Rows are one point carried round by a steady rotation, each followed by how many steps it has turned.
The counts run from 0 to 126.
[ -9 -11   8  13   9  -4   1 -29  23  16 -16 -15  -9  22 -13  37   3  -2
   1  -3 -43  -4  -9  -1   7  12 -16  24 -30 -14 -20   8  49 -27  17  -4
  -4  -4 -11 -27  11   5  -3  14  11 -25   8  12  16   4  29  -2   6  23
 -51  32 -16  -9 -26 -12  -1 -18   2  50  21   7   8 -12  -7   9  17  16
 -22  -2   1   7  -5 -28  15  -8] : 31
[-24  -3  18  -9  -1 -13  10 -15   3   8 -12 -13  24  27 -17  12  -9  -6
  26  -7 -29 -37 -18  11  22  -3 -38  30  -5  -7 -10 -11  24 -29  24   5
   4   0 -42  11  -8  14  25   7  -1 -10  33  17   8  -4   8  -7 -17  10
 -43  28 -30   4  -2  -3   0 -50  -6  33  10  -8   5 -15 -15   3  22  30
   4 -14  -4   1  17 -20   3 -11] : 97
[  2 -11  15 -16  17 -11   4 -34  10   6 -10   2  15  14  -1  11   2   3
  11   3 -41 -24 -10   2   2  10 -24  27 -24 -13 -20  -2  46 -19   6 -16
 -21 -16 -20 -16 -15  -6  -5  -8  17 -29   9  27   8  -3  15  10   9  19
 -41  41 -32 -18 -23 -26 -15 -23  19  23   8   2  14  -6 -14  11  16  17
 -45 -17  -7  10  -3 -24  19  -9] : 126
[-27  20  25   7 -11  -2  -3 -28  17   1 -16  -5  28  15   5   9   0 -14
   0  10 -47 -22  -9   6  17   1 -10  14 -23  -6  -3  -8  46 -20  17  -1
   2  -4 -15  14   1  21  -6  15  10  -1  29  18  -9   2  -1  -2 -10  11
 -58  39 -15 -12 -10 -19 -11 -35  -6  44  13  -8   5   2   8  13  12  16
 -22   4   0  22   8 -11  18  -4] : 1
[ -7 -22   5 -16  -4  -6   1 -30  28  14 -16  -8  17  27 -22  21   3 -10
  -7  -1 -45 -22 -12   5  15  17 -18  17 -12 -16 -13  14  50 -37   2   5
   3   0 -26  -3   4  13  12   5  16 -15  30   8   3  12   9 -10   3  10
 -45  17 -22   8  -6   8   0 -34   3  32  18  -5  -4  -7 -17  13  24  25
 -24 -11  -4  11   8 -15  -2 -17] : 113
[  0 -11  13 -11  12 -10   7 -17   8   4 -11  -1  15  22 -21  18  -8  16
  16  -5 -36 -22 -10  -4  12   3 -38  32 -22   1 -19   1  42 -10  16 -15
  -3  -2 -34  -9 -14 -12  18  -5   2 -28  11  26  19 -11  23  13   0  22
 -33  36 -30  -1 -23   0 -11 -32  10  27  -4 -14  18 -19 -12  14  17  16
 -19 -15 -15  -4  -3 -22   2   3] : 123
[  0 -10  -2  -6   6  -9   8 -22  16   5  -3  -7  12  22   0  24 -13  25
  13 -11 -33  -6   3  -8   6  -1 -20  32 -32  -3 -29 -10  39  -7  24 -15
   1  -7 -35 -29 -12 -16  14 -12  -4 -39  -1  13  22  -7  36  18  -6  17
 -24  28 -26   0 -15  -5 -10 -17   9  35   3 -10  15 -19 -12  23  20   6
 -18 -13 -13  -5   5 -39   6  -4] : 36
[-24  13  19  -5 -13 -11  -2 -15  14  13   3 -21  25  16  21   2   6 -14
   9   5 -38 -17 -14  -4  13  -6  -6  17 -23 -12   0 -27  48 -25  32   7
   3  -5 -21  -2  -7  18  -5  15   9  -8  28  12  -6   3   9   6 -17  16
 -49  37 -12 -17  -7 -19 -14 -34 -12  46  24  -8   8   1   4  17  17   5
 -19  -4   8  27  19 -25  21 -10] : 88
[ -1  -3   3 -10  -1  -8  -4 -36  32  10   3  -2  24  22  13  11  11 -17
  -4  -1 -37  -8 -10   8  17  -4  -5  29 -14 -14 -19   6  39 -30  29   6
  -5  -7  -5 -13   2   2  -1   9  11 -21  25  21 -10   5  14  -2 -11   5
 -54  28 -21  -6  -8 -20   1 -36   1  52  27  -6   6   0 -12  21  16  18
 -20  -5   6  16   1 -24  26  -8] : 16
[  3 -22   8 -10   3   0 -10 -40  30  18 -15 -13  13  17  -4  11   4  -1
 -13  -3 -43 -18 -13   7  14  30 -20  19 -29  -3 -22   7  49 -24 -10   0
 -12  -4 -25 -12   2   0  -6  -8  21 -13  11  14  -4   2  10   3  14  28
 -56  32 -23  -9  -3  -6 -17 -14  16  27  17  -8   4  -4  -7   6  17  18
 -42 -17 -21   7   2 -22  13  -8] : 42
[ -5  -3   8  14  -5   5  -5 -14  25  21 -15 -19   6   6  13  11 -24  -8
 -17   1 -58 -10  -5  -6  19  17 -16  17 -34   3 -19 -16  39   2   2   2
   8   0 -26 -29   9   7  -6  -4  18 -13  -1   8  -1  -7  13  24  -6  20
 -49  29   0 -15  -6 -10 -15  -6  -2  50  17   2  17 -18  19  19   3  12
 -24  -2 -10  14   8 -28  23   6] : 61
[-21   4   0  10 -16 -10 -12 -18  27  16  -3 -17  26  22  15   9   5  -2
 -11  -6 -50  -6  -6  -7  28   4   1  16 -16   4  -5 -26  38 -19  31  13
  18  10 -29   0   8  10   7  12   0 -10  17   1   3   0  15  -4 -11   6
 -47  26 -16  -2  -2  -8  -7 -29  -1  53  21  -7  -5 -16   7  31  20   1
   1  14  -1   7  23 -15  20  -7] : 91
[-25   8  11   1 -18  -8  13   4   3   2   1 -13  20  17  -7  32 -22   2
  25   5 -31 -20  -9  -1  17 -17 -24  27 -20  -8  -3 -27  44 -17  42 -10
  23  -4 -28   4  -5   9  17   8 -15 -18  28  13  10   2  19  10 -13   9
 -26  32 -15 -12 -16 -13   1 -36 -13  51   8 -10  12 -18   2  19  12  20
  -1   4   7  11  15 -36  10   1] : 6
[-22   2   8   5 -11 -17   2 -15  21   7 -16  -2  26  23 -16  17  -1   0
   2  -6 -46 -17  -8   6  33   7 -25  26  -9   9 -11 -20  32 -12  23  10
  20  11 -43   7  14  11  20  10  -3   7  29   8  10  -3  16  -6 -12  14
 -53  28 -25  15  -2   5   2 -44   2  47   6 -14  -2 -22  -9  18  25  14
  11   8  -9  -3  14 -11   3  -1] : 94
[-31  13   8  12  -7  -2   5 -15  12   7 -10 -14  22  23   0  29   3  -9
  14  11 -42 -12 -12  -6  13   0  -8  18 -22  -9   5 -26  53 -25  40   4
   7 -10  -8   4  -4  17  -8  17  10 -11  20   9  13   1  12   1 -12   8
 -38  33 -16 -11 -28 -19  -3 -36  -8  49  21  -8   9  -5   9  20  10  13
 -10   6  11  25  12 -23  21  -7] : 5
[-14   2  10   6 -24  -8   7   5   7   5  -5  -9  27  18  16  14 -33   5
  10  -3 -38 -22 -10   6  25  -8 -34  33 -16   7 -10 -34  32  -3  29  -6
  13   0 -52  -2  -1   8  23  -5  -8 -14  10  10   5 -26   9  18 -17  19
 -30  30 -11  -1  -4  -7  -6 -24  -7  43  11  -6  21 -33   3  17  13  18
   3  -6  -2   0  26 -31  12   9] : 78
[  5 -27 -10  -8  -9 -12   2  -7  13   9 -13 -12  13  19 -12  33 -20  18
  -2  -7 -43 -16   0  -7  24  16 -30  31 -14   3 -12   0  43 -13  22  -6
  11   6 -38 -24   5  -5  24   2   3 -31  13   5  20 -10  35   7  -3   7
 -37  10 -19   9 -26   3  -1 -25  11  34   5  -6   9 -30 -24  28  22  20
  -7   4 -16  -4   7 -27  -5  -4] : 120
[-10 -10  -9   7  -9 -14 -12 -19  23  17  -2  -7  21  27  -1  15  11  -1
  -7  -4 -46 -10  -8  -3  28  20  -8  14 -14   1  -4 -20  42 -10  40   8
  11  11 -26   3   5  17  12   3  14  -8  10   3   2   2  13  -1 -11   0
 -51  27 -27   1 -21 -14  -5 -31   2  37  17 -12  -8 -18 -14  27  14   7
   5   3   0  19  23 -23  22  -5] : 8
[ -2 -27  -3   0 -16   0 -12 -17  19  23 -13 -24  -1  20  -4  24 -23  18
  -6   5 -57 -10   2 -10  20  30 -19  18 -24   1 -18 -12  46  -9   5   4
   7   5 -41 -22  16   3   0 -11   5 -18  -1 -10  18 -19  28  10   8  12
 -46  18 -11  -3  -9   6  -8   1   8  31  28  -3   7 -26   0  24  13   6
 -20  -3 -18  10  14 -34   5 -11] : 49
[-18   6  27   6 -24  -3   3   7   6   9  -5 -25  21  12  18  19 -39   0
  17   6 -31 -24 -13  -2  20 -15 -30  25 -11 -19 -14 -26  35 -19  22  -7
  13 -19 -38  -1  13   6   9   3  -8 -11  11   6   3 -10   6  23 -20  18
 -30  26 -13 -23 -11  -5  -9 -19 -16  41  16   1  27 -23  14  11   8  21
 -10 -10   2  15  16 -46   4   6] : 74
[-16 -13  28  -1 -21  -2 -10  -2  14  17  -9 -22  17  22   5   8 -30 -13
   5  12 -45 -39 -15   7  26   7 -36  19  -6  -3 -14 -11  36 -28   3  10
   1 -12 -47  12  18   9  12  -4   9   0  16   3  -3 -15  -6  13  -5  15
 -51  27 -14   3   3   2 -17 -20  -9  26  21  -6  10 -20   5   4   7  26
 -11 -14 -13  19  26 -32   0   0] : 71
[-10  -3   2 -18  -4 -18   5 -18   9  13   6 -12  27  23   5  22  -6   7
  15  -8 -34 -15  -7  -2  10 -15  -9  36 -22  -9 -10 -12  39 -25  38   4
   3  -1 -32 -29 -20   4  17   5  -3 -35  24  10  10   1  20   5 -26   6
 -26  20 -21  -1 -13 -16 -14 -33  -9  47  14  -4  10  -9 -17  29  14  14
  -5  -9   6   6  15 -29   8  -5] : 104
[ -9  -6  -5  -3 -23 -13   1   1  14  16  -2 -12  24  29  -3  27 -15   2
   5   3 -41 -12  -5   0  25   3 -18  30 -14   0  -5  -9  35 -17  39   2
  28   8 -39  -6   8  16  29   8  -3 -15  22  -2   4   2  13  -5 -15   7
 -36  16 -14  12  -8  -1   4 -34  -2  49  17 -20   2 -20  -4  32  19  22
  10   8  -5   3  18 -31  11   2] : 7
[-16   3  17  21  -7  -6 -12 -18  17  10 -11 -11  25  14  11  -8   2 -15
  -1  -6 -48 -18 -16   7  26   9 -18  26 -19  13 -11 -37  32  -5  31   6
   8   3 -40   4  -1  12  -1   3  24   6  11  21  -8 -16   5  14  -4  14
 -44  45 -26  -3 -19 -18 -21 -27   2  43  14 -10   3 -15   1  20  12   3
  -4  -8  -3   9  23  -4  29   6] : 80
[ -8  -8  12   9 -13  -1 -10  -8  19  13  -8 -23  25  15 -10  -1 -20   0
 -15   4 -47 -21  -4   4  24  24 -20  11 -30  14 -16 -29  44  13  -1   2
  11  10 -49  -6   0  12   1 -19  22   3   9  -1   9 -12   6  24  -7  33
 -42  22  -5   5  -3   5 -17  -9  12  42  15 -14   7 -23  16  25  11  11
 -13 -13 -24  14  25 -26   8   3] : 64
[-24  13  27  22 -12   0   1  -7  18  12 -13 -18  10  14  12  15 -29 -11
   5   5 -44 -23 -11  -2  16   2 -22  18 -27  -9  -4 -30  41 -18  15  -6
   8 -18 -16  -1   8   9 -12  11  10  -5  11  16   0 -12   8  17  -2  26
 -47  38  -5 -20 -13 -10 -14 -15  -6  50  17   3  22 -11  28  10   7  19
 -21   3   1  24   5 -28  24   0] : 73
[  4 -16  19   8   1  -1 -10 -26  36  12 -14 -15   0   6   9  12 -24 -18
 -18  -2 -50 -15 -10   5  27  24 -29  20 -20   0 -21  -3  30 -11 -11  -3
  -1  -4 -33 -17  17   1  -3  -8  20  -8   3   7  -7 -11   8  15  10  21
 -48  30 -11 -15  -5  -6 -12  -8  11  35  16  13  14 -26  11  -1  -1  23
 -33  -8 -17   3   6 -30  13   6] : 57
[ 11 -32 -12   1   0 -18 -14 -26  24  19 -16  -7  12  21  -5  18   8  12
 -12  -8 -50 -13  -3  -6  19  33 -20  27 -11   4 -14   1  45  -9  19   2
   4   5 -34 -21   5   7  13  -4  14 -27   0   6  16  -2  23  -1  12   7
 -39  25 -35   0 -24  -6 -15 -18  15  26  16  -8  -3 -30 -22  24  13  11
 -17   0 -15   4  10 -21  18  -6] : 121
[  0 -11  11  -1   1  -1  -1   2  15  15 -11 -21  11   9  -7  18 -31 -10
 -15   8 -40 -22  -8   3  14  15 -40  24 -32   4 -14  -4  40   1  -5  -1
   6   8 -44 -23   2  13   7 -11  21 -10   5   5   7  -9  -3  26  -8  27
 -38  16   0   6  -2   7 -14  -8   0  45  23   9  18 -20  12  12   6  31
 -17 -24 -17   9  21 -28   9  -1] : 60
[ -3 -14  -2   6 -21 -11 -19  -4  18  18  -4 -12  21  25  13  -3 -15  -6
  -7  -5 -44 -19 -12   6  30  16 -26  22 -11   6 -14 -35  25  -6  23  12
  13  10 -56   2   4  14  22  -5  14   2  14   3  -1 -13   1   7 -12  10
 -49  20 -15   8   2  -7 -14 -22   6  46  10 -14   5 -29  -7  26  15  16
  10  -6 -11   7  32 -28  13   2] : 79
[ -1 -13 -10 -19  -2 -20   3 -16  17  15   4 -15  28  29  -9  15  -2   2
   0  -2 -38  -9  -9   3  15   9 -23  30 -26   7  -4  -5  44 -11  31   9
  15  18 -41 -19 -19  16  26   4   9 -20  29   6  17  10  17   4 -13  11
 -35  14 -19  21 -14  -5  -3 -31   5  44  17  -9   3  -8 -15  21  20  18
  -1 -15  -8   1  33 -16   5 -12] : 105
[ -7   3 -11   2   6 -15  -3 -26  32  12 -10  -6  24  22 -12  15  16   4
  -5  -3 -44  -4  -6  -2  16  18 -10  13 -24  13  -7 -14  44   0  24   4
  12  27 -29 -23 -14  11   5  13  15 -14  20  11  17  12  25  -1  -8  17
 -43  31 -20   4 -16  -2  -1 -34   7  51  14  -8  -8 -10  -6  31  19   5
  -5  -1  -5   1  13 -12  18  -7] : 106
[ -6  -8  -3  11   9  -2   0 -30  26  10  -9 -13   5  20 -13  28   6  14
  -3  -7 -38   1  -2 -10   8  17 -16  27 -39   3 -18 -15  49  -7  23  -7
  -4   2 -17 -23  -8   3   0   3  13 -30   1  23  21  -4  37  11   5  19
 -35  37 -14  -9 -32  -6  -9 -20  11  45   6  -2   6 -18  -8  32  14   8
 -17  -2 -12  10  -3 -24  20  -8] : 35
[-13  -7   7  13  -2 -11   4 -13  19  11 -14  -7   8  26 -18  16  -4 -18
   0  -8 -36 -19 -18  13  21  10 -35  27 -12  -2 -10  -2  41 -23  20   7
  13   9 -30   0  10  10  17  14   7  -9  28  13   1  -2   3 -18 -12  11
 -58  30 -19   3 -11   2   2 -45   3  47  22   7   2 -16 -16   2  24  29
   3  -1   1  -4  12 -11  10  -6] : 98
[ -1  -7  20  -7  -3  -1   1  -5   7  14  -3 -19  18  15   6  12 -31  -6
  15   8 -33 -28  -8   3   3   6 -35  34 -27  -8 -10 -17  44  -8   5  -8
   0 -14 -43 -17  -9   1   4 -14  18 -12   6  10   6 -11  -6  29  -9  30
 -34  24  -7 -15  -6  -1 -21  -9  -1  29  15   2  32 -16   7   6   3  28
 -33 -37  -8  18  21 -33   6   2] : 59
[-22  15  21  22  -9  -6   3  -5   7   7  -7 -14  14   9   9  16 -24   4
  13  -6 -38 -17 -10  -3  12  -2 -20  19 -36   0  -7 -47  30   0  32  -4
   7  -2 -31  -1  -4   6  -6   2   9 -12   9  15   4 -19  12  30 -17  25
 -37  47 -14 -15 -20 -19 -15 -15  -6  45  17   0  18 -21  17  21   5   9
  -8  -4   5  20  21 -27  24   8] : 77
[ -4   2  10   1 -20   1 -11 -13  12  15   1 -24  23   9  33  12 -25   7
   4  -1 -45 -12   0  -7  15   1 -16  20 -30  -4 -18 -32  37  -4  15  -2
  -1 -17 -34 -23 -10   0  -9 -13  11 -18  -6   8   1 -12  15  30  -3  17
 -25  29 -12 -18  -7 -22 -17  -4   1  41  13   1  17 -12  13  24   1   6
 -32 -18 -10  16  21 -41  18   1] : 62
